One vector is turned by the same rotation once a tick. Each row is the vector after some number of ticks, and that number follows the row.
The counts run from 0 to 475.
[-21 -21  12 -21 -26  12  -8   7 -46   8 -21   1   8   3 -17  19   1 -37
  -2 -12  16  18   1  14  -6 -26   8   4   0  -3 -32  22  20 -42  26  -3
  -3  -6 -38 -22   5  -3  -8  -1  -5  11  12 -15  -6   9   3   0 -26  -3
 -12  -7  -3  -3 -17  -5  10   8] => 410
[  1   1  11 -10 -35 -39 -17  13  -7   8 -22 -13 -24  20  -5  11  17 -41
  -4 -10  12  28  -6 -10   5 -17  -9 -20  -4   1 -13   6  19 -26  -7  -2
 -18 -23 -12  -8  17 -11 -20  25 -11   5  27 -17  17  21  14 -17  -9   6
  21   9  -1 -35 -12  22  -8 -17] => 200
[ -8  -3  35  -6 -30  -5 -26  -3 -46   8  22 -17  -3  -8  15   2  -9 -26
 -12   5  24  14  -5  19 -20  -4  14  -7 -11  -5 -12  26   1 -21 -23 -12
   3 -12 -11 -25  20  -2 -19  13  -7  27   6  10  11  15   6 -40 -27  24
  -9  10 -15  -4 -11  -1   1  -8] => 218
[ 15 -13  16   9 -21   3 -14   6 -29  10  18  -1 -20  29   4  26   0 -42
  -6   3   5  -1  20  22 -13 -13 -12  11 -21 -11 -12  14  -3 -31   4   6
   6   8  -4  -3  -6  17 -14  -3   4  32  26   2  -6  10 -11   6 -50  26
 -10  -2   7 -21   4   7  11 -19] => 363
[  8  -4  14 -24 -20 -22 -24  26 -16  -3  24 -12 -18  12  -8   9   0 -40
  -3  -4  21  34  -6  -1 -18   0  13 -18 -13  17  -4  12  24 -13 -13  -3
  -1   1  -2 -22  16  -9  -5  -4 -19  16  20 -13   1  10   3 -27 -37  33
  29   7   7 -21  -4  12  -3 -13] => 208
[-14   2  22 -14 -28   6 -10  10 -47  -9  -1 -15 -10 -12 -10  31   0 -26
  -1  -6  17  21  -4  17 -11 -14  11   9  -1  18 -13  27  27 -21 -10  -6
 -12  16 -26  -6 -14 -11 -17  24 -16  -7  11  -8   4  19  24  -9 -29  16
  14  24   1 -29 -10  -2  11   0] => 30
[-14 -14  21   3 -18  -2 -20  18 -32  19   2  -6  16   1 -28   6  -9 -41
   7   5   6  19 -13  28   6 -22  -1 -10 -15  -6 -26  21  10 -23  20  11
   7  -9 -40 -12   3  -3  -3  17   6  15  28 -12  17  10   9  -7 -27   3
  -9 -11 -11 -23 -13  -6   1  -3] => 14
[ -5  28   3   9 -23   1   6  -3 -25   3  17   8 -11  -3  17  14 -14 -32
  -7 -14   8 -15  11  12  -9 -22  -6  -5   3   2 -25  23  10 -44   7   2
  14  -6 -26   3  10  12  -7  -3  -1  29  28 -18  15   8  17  -7 -20   7
  13  19  -9 -44  18   5  22  11] => 175
[ 20   5  12   2 -44  -6 -26   5 -39   0  12   1 -10   6  -4   4   0 -25
 -22 -20  15 -15  -7  21 -20 -25 -25  19   0   1 -27  27  -4 -30   7   3
 -13  -1 -18 -23   1  10 -41  -1  23  21  23  -3   8  -9  -3  -9 -19  15
 -19   5 -22 -18 -10   4  10  -8] => 96
[ 14  -4  56   4 -34 -24  -5  21 -21   6  11 -21 -19  12   3   7   5   2
 -14   3  20   0  -5  17 -17  15   0  -5   5  -5 -12  10  10 -35  -9 -19
  -9  -3 -16 -19   6   1 -21  24  -7  10  18 -10 -14  25  -1  -6 -32  13
 -20   2 -12 -32   7  10   6 -17] => 378
[  3  -2  34 -15 -13  11 -15  16 -30 -23  -5  14 -25  11  -7  31   3 -46
  -3 -23  17   8  15  -2  -5 -13  16   4 -21   6 -21  11   9 -35  14 -13
  -2   6 -23  -5  11  21   0   5  -2  28   4  -5   0  -2  -7   7 -32  19
  -3  -2  10 -34 -19  13  23 -20] => 107
[  9  27  18 -14 -22 -21 -22  11 -15  -7  20  13 -10   6  -3  -7  -7 -43
 -15 -21   9   8 -13  -6 -31  -2 -19  -4   1   2 -28  16   3 -31  -4   0
   7 -16 -20 -24  15  14 -20  -2  -2  32  33 -14  13  -5   2 -28  -9   8
   5  13   6 -12 -10 -10  14 -12] => 392
[ -7 -17  -3  -9 -26 -16 -14 -24 -35  -1  28 -12  -1  -9  20  10   4 -34
   1  -4  12  34  10  11 -33  -4  -4  -9  12   9  -3  24   1 -37 -21  -1
  -5  -5  -7 -25   0  -8 -19   6 -14  13  12  -3  -3  14  19 -29 -21  20
   2  31   4 -16   6   0  14  -1] => 346
[  2  20  26   4 -17   3 -27  -5 -33  -9  10  -6 -10  -9 -13  13 -13 -49
   0   0 -10  11  17  10   0 -11 -13  -6 -25  -2  -6  22  20 -22  -8  10
  18  -6 -23   1   9  14 -30  17 -13  30  25  -8  25 -33   2 -27 -28   4
   9   1 -10  -6  -7  -3  14  -7] => 137
[ 11  -3   3 -20 -16 -12 -11 -10 -24 -14  10  10   1   3  19   5 -11 -44
  -9 -26  20  17   9   2 -36  -3 -22 -15   2   4 -17  21  22 -32   1   0
   6  -2 -14 -28  13  -8 -14 -20   2  19  10  -5   6  11   8 -18 -25  27
   2  23 -11 -18   0  29  22  11] => 86
[ 11   4  37 -12 -26 -16  -8   0 -20 -10  24   5 -11 -11  -6  13   0 -14
 -13  -2   3  18   4  -5 -20  10  -7   5  -1  -9  -6  11  33 -25  -8 -24
   4   3 -29 -15  11  -6 -24 -12 -35  30  32 -31  -5   4 -23   7 -31   1
   3  11   2 -23   1   2   7  30] => 253
[ -4   6  21   0 -32 -13 -15  -3 -35   6  -6  -3  -5 -10  10  17  -9 -34
   0 -34   5  10  22  20 -15 -23 -14 -10  -6 -18 -15  29  28 -26  -9 -13
  11   0 -31 -23   4 -18 -22  15  -5  -2  -1   5  21  -6  12 -30 -19  10
  -5  17 -30  -6  -8  26   6  -5] => 221
[ -5   4  27  16 -23 -27 -23 -17 -12  -9  35  -4 -17 -12  20  18   4 -37
   2 -22  -2  24   6   2 -18  -8  -1   4  -9 -11   0  17   6 -13 -27  -9
   0 -10  -6 -16  -9  -8 -15  14 -23  22  24  -1  18  18   9 -31 -13  19
  10  34   4 -27   2  -4   2 -20] => 41
[-14 -12  23 -17 -17 -12 -12   4  -8 -13  30  15   8 -10   1  16  -3 -19
   2  -9  12  26  -5  10 -15  -1  -5 -10 -26  -9 -17  25  28 -23 -11  -8
   3   4 -26 -21  -1 -15   9 -14 -27  31  36 -21   6  29  -7 -13 -23  18
   7  16   0 -22   8  -1   5  -1] => 429
[  1  11   7 -15 -21 -26 -10   5 -13   7  12  16  -5  -5  -1 -11  -7 -32
 -11 -18  15  22   2 -13 -19  -8  -5 -19  -8   1 -33  17  17 -45  21 -18
  -1 -14 -31 -26  23   0   0  -5 -23  23  27 -33  24   7   5 -13 -11  -3
  10  15   7 -30   6   7  11   8] => 390
[-24 -18  34 -16 -23   1   0  10 -29   8 -18  -4  -2   9   2  36  -5 -31
  10  -5  25  20   4  22   6  -9  18 -15 -11  -9  -6  26  28 -30  -3   0
  -7  -8 -24  -2  10 -15  10  10 -15  13  11  -5  -9  17   8  -5 -26  17
  -3  -1 -11 -29 -15  27  -7 -15] => 23
[  2 -22  12  -8 -34 -25  -3 -10 -19  27  -3  -6 -15  21   9  26  15 -36
   2   3  21  28   9  -1  -9 -11 -25  -7   8 -15 -10   9  11 -37   3  -5
 -19 -15 -14 -11   5  -1 -24  -7 -20  16  28 -22 -11  19 -20   5 -24   5
  -6   4  16 -22   2  17 -11   3] => 64
[  2  -5   9 -16 -30 -35  -4   7 -10  -1  19 -18   4  15 -14  17   1 -28
   2 -17  19  30   2  -1 -23   9 -14 -23  14   8  -8   7  30 -30 -12  15
 -11  -8  -3 -21   0 -11 -17   3 -13  -4  30 -21 -22   3   7  -5 -31  30
  12  16   2 -38   7  21   5  -4] => 467
[ 13  -5  14 -19 -29  -8 -26  -2 -29  17  16   4   5   1  15  -6   0 -22
 -12 -15  21   9 -13  15  -7 -19 -27  -3 -11  -1 -15  28   3 -36  12 -17
  -6   1 -34 -30  19  -6 -23  -8   1  14  16 -20  17   6  -3 -11  -7   7
  -8   4 -28 -36 -11  21  -3  15] => 94
[  3  27  20   8 -22 -21 -32  16 -18   5   1  -9  -2   3  -1   6 -11 -54
   0  -9  -1   2   9  -6  -1 -19  -1 -16  -6  13 -26  20   7 -28   4   0
  15  -8 -28  -7  12 -11 -14  22  -7  11  18 -15  28 -16  21 -33  -7  -2
  16   1 -16 -22   0  22  13 -11] => 396
[-11 -14  15  -2 -42  -9 -12 -17 -27   8  34 -19  -4  -1  10   9  -4 -28
  -3 -12  14  26  15  12 -35  -1  -8 -17   1   4  -1  35   0 -25 -27   5
  -8 -11  -3 -21 -12   8 -26  -2 -23   9  12  -1 -17   3  11 -33 -37  21
   0  19   4  -8   5   0  12 -13] => 347
[-12   1  28  -7 -40 -27   1   9 -23  -8   9  -8 -17  -7 -16  17  -4  -8
  -2 -12   1   7  15   5 -26  -1   3   7  13   3 -27  13  36 -36   2 -18
   3  11 -32 -17  -8  -9 -24  12 -23   1  24 -28 -19   9   6   2 -26  -9
  -2  13   2 -27  18   1  18  11] => 251
[  3   1   0   1 -32  -8   7  18 -17  15   5  -4   4  13  20  15 -15 -40
  -6 -16   9   6  25   7 -23 -12   6 -25  -7 -16 -22  30  22 -34  12  -2
   8 -10 -23 -20  13 -16  -3 -14 -17  20  10 -21   7  19  17 -14 -40  23
  20   2 -10 -14  18  29   0  12] => 84
[ 18  11  32 -16 -24  -1  -9  15 -33  -4   2  -1 -28  11  14  28   9 -23
  -5  11  23   0   0   2   5  -6   6  -5   3  22  -9  17  13 -37  -2 -20
  -1   5 -23   6  33   8 -19   1 -11  30  10 -19 -11   9   2   2 -20   3
   6   2  -4 -52  -7  19   9  15] => 374
[ -7 -11  34  17 -26 -13 -21 -10 -25  22  32  -7  -3  -3 -12  13   0 -33
   3 -11   2  18  16  19 -13   1 -17  15   1  -8 -16  13   2 -36  11   5
  -8   8 -20 -20 -35  13 -18  21 -13   3  27 -13  -9 -17  -5   1 -30   6
 -18   4   9 -22  12  -5   9 -26] => 447
[ 26   6  34   8 -33  14 -28  10 -42   2  10  -2 -14   7   2   5  -7 -34
 -20 -10  10  -8  -3  20 -10 -15 -10  14  -7  -9 -20  24  -3 -25   5  -7
  -2   7 -25 -19   4   9 -39  15  15  27  13  -1  13  -7 -11  -9 -34  19
 -13  -5 -20 -13 -18   6   9  -8] => 97
[ -9  -4  25   5 -17 -22 -11 -18 -24  10 -10   4 -20  -2 -12  23   4 -49
   4 -19   9  32   8   4   1 -24 -17  10   0 -21  -8  -3  33 -24  11 -13
  -3 -10 -36  -8  -2  -8 -21  21 -11   9  18  -7  23   1 -10  -1 -14   5
  -8  14   1 -30 -13  12 -12  -5] => 321
[  8  -9  32  -6  -8   7  -9   7 -32 -23 -12  12 -27   6  -8  22   0 -52
  -6 -25  13   5  11  -2  -4 -12  -2  13  -8   2 -36   6  13 -37  24  -9
   7  11 -28  -6   0  11  -4  12   5  23  14  -6  17  13   4  13 -29  12
  -9   9  11 -17 -14   9  27 -18] => 106
[ -5  -3  24  -2 -29  17   0  -2 -35  22  12  -6   7  -8  15   0 -17 -31
  -5  -2   6  27   3  21 -21  -4 -10 -28  -9 -10  -7  49   9 -32 -11 -12
  -3   5 -33 -22  -3   3 -13   5 -32   1   5 -12   9  11  10 -13 -40  -1
   1   5   0 -11   0  -2   8  11] => 349
[ 12  -1  34 -14 -16 -12 -14   8 -14  19   3   9 -11  14  -7   5   6 -42
  -9 -10  30  35 -24  -3 -12  -8 -20   1   8 -17 -11   3  13 -24   8 -10
 -10 -15 -33 -15  17   6 -24   5  -5  17  22 -20   1   3 -22   9 -21   3
  -9  -5  11 -35 -23   3 -16  -3] => 193
[ 11   2  20  -8 -30  16   5  12 -30  11 -12 -13 -31  16 -10  20   8 -41
 -16  17  14  21  13  -6 -12  -3   1 -11   2   5  -6  28  13 -35  -2  -5
  -7  -4 -12   1   5  23 -26  10 -26  15  13 -18 -10  -2  -3  -5 -52   2
  12  -7  22 -24  -2   2  16  -1] => 68
[-23 -11   8  -3 -22 -10 -14  11 -34  -2  -8   3  12  -3 -29  18 -13 -46
   6 -18   0  16  -3  21   5 -36   2  -8  -7 -12 -20  11  23 -29  23  15
  12 -12 -32  -9  11   1  -7  16  15  14  25 -16  14  -1  13   6 -27   4
  -3  -4 -22 -32 -18   1   5  -2] => 15
[-16  -6  20   3 -43  -6 -21   5 -45  25  10 -18   0  -6  24   1  -9 -28
  -4   3  16   0  12  20 -11 -20  20  -9  -8 -12 -14  41   4 -33  -9 -11
  -1 -17 -21 -24  10   0 -16  11 -12  20   6   4  16  13  19 -47 -25  12
  -2   6 -17 -10   0   7  -5 -16] => 219
[-19  -7   8 -19 -27 -33  -4   2 -16  -1   0  -6 -20  17 -28  20  12 -29
   8  -6  19  27 -18  14 -14 -13 -21  -9   3   0 -16  22  21 -25 -15  15
   3 -12  -9 -10   3  14 -18   1  -5   9  47  -8  -1   8   5  -8 -14  -6
  -1  19  14 -24  -3 -11   6 -10] => 331
[  5   4   3  -8 -30  -1   6  34 -32   9 -24 -12 -29  25 -19   8   4 -38
 -18   9  23  10  -6  18 -14   1   0  -8 -18 -16 -22  23  34 -27   2   2
   1 -13 -13  -7   4   7  -1  10  -3  22  25  -7  19  24  10 -18 -43  18
  15   5  13  -4  -1   6  -2  -5] => 204
[  8  10  22   6 -18  15   0   6 -10 -11  33  -1 -17  -1   5  16  -7 -34
 -13 -16  -2  13  15  -1 -16  -5  13  -8 -16   2  -5  25  14 -26  -3  -6
  -7   8  -8  -6  -9   5  -5   0 -35  20  12 -26   0   8   7  -3 -43  35
  27  14  11 -39  10   5   8  -4] => 168
[-27  20  13  -6 -26 -14  -9   3 -37  13  13   5   3  -6 -15  10 -21 -36
   3 -28  28  -5   0  28 -13 -16  -8   8   3   0 -34  22  22 -31  12  -4
   6  -1 -35 -14 -12   7 -13  12   2   7  20  -9   1 -15   9 -17 -11   2
  -8  16 -13 -29  13   1   8  -9] => 311
[  0 -23  24  -3 -32 -16 -32   5 -21  -7  29  10  -5  10 -16  20   5 -31
   0 -26   7  19  -5  18 -15 -20 -23  10 -23  -9 -20  18  -2 -14  -4 -12
   8   2 -23 -21  -4  10 -20 -11   4  16  33  -4   1   1 -18  -2 -28   3
 -14   7   7 -20 -16 -10   4 -22] => 232
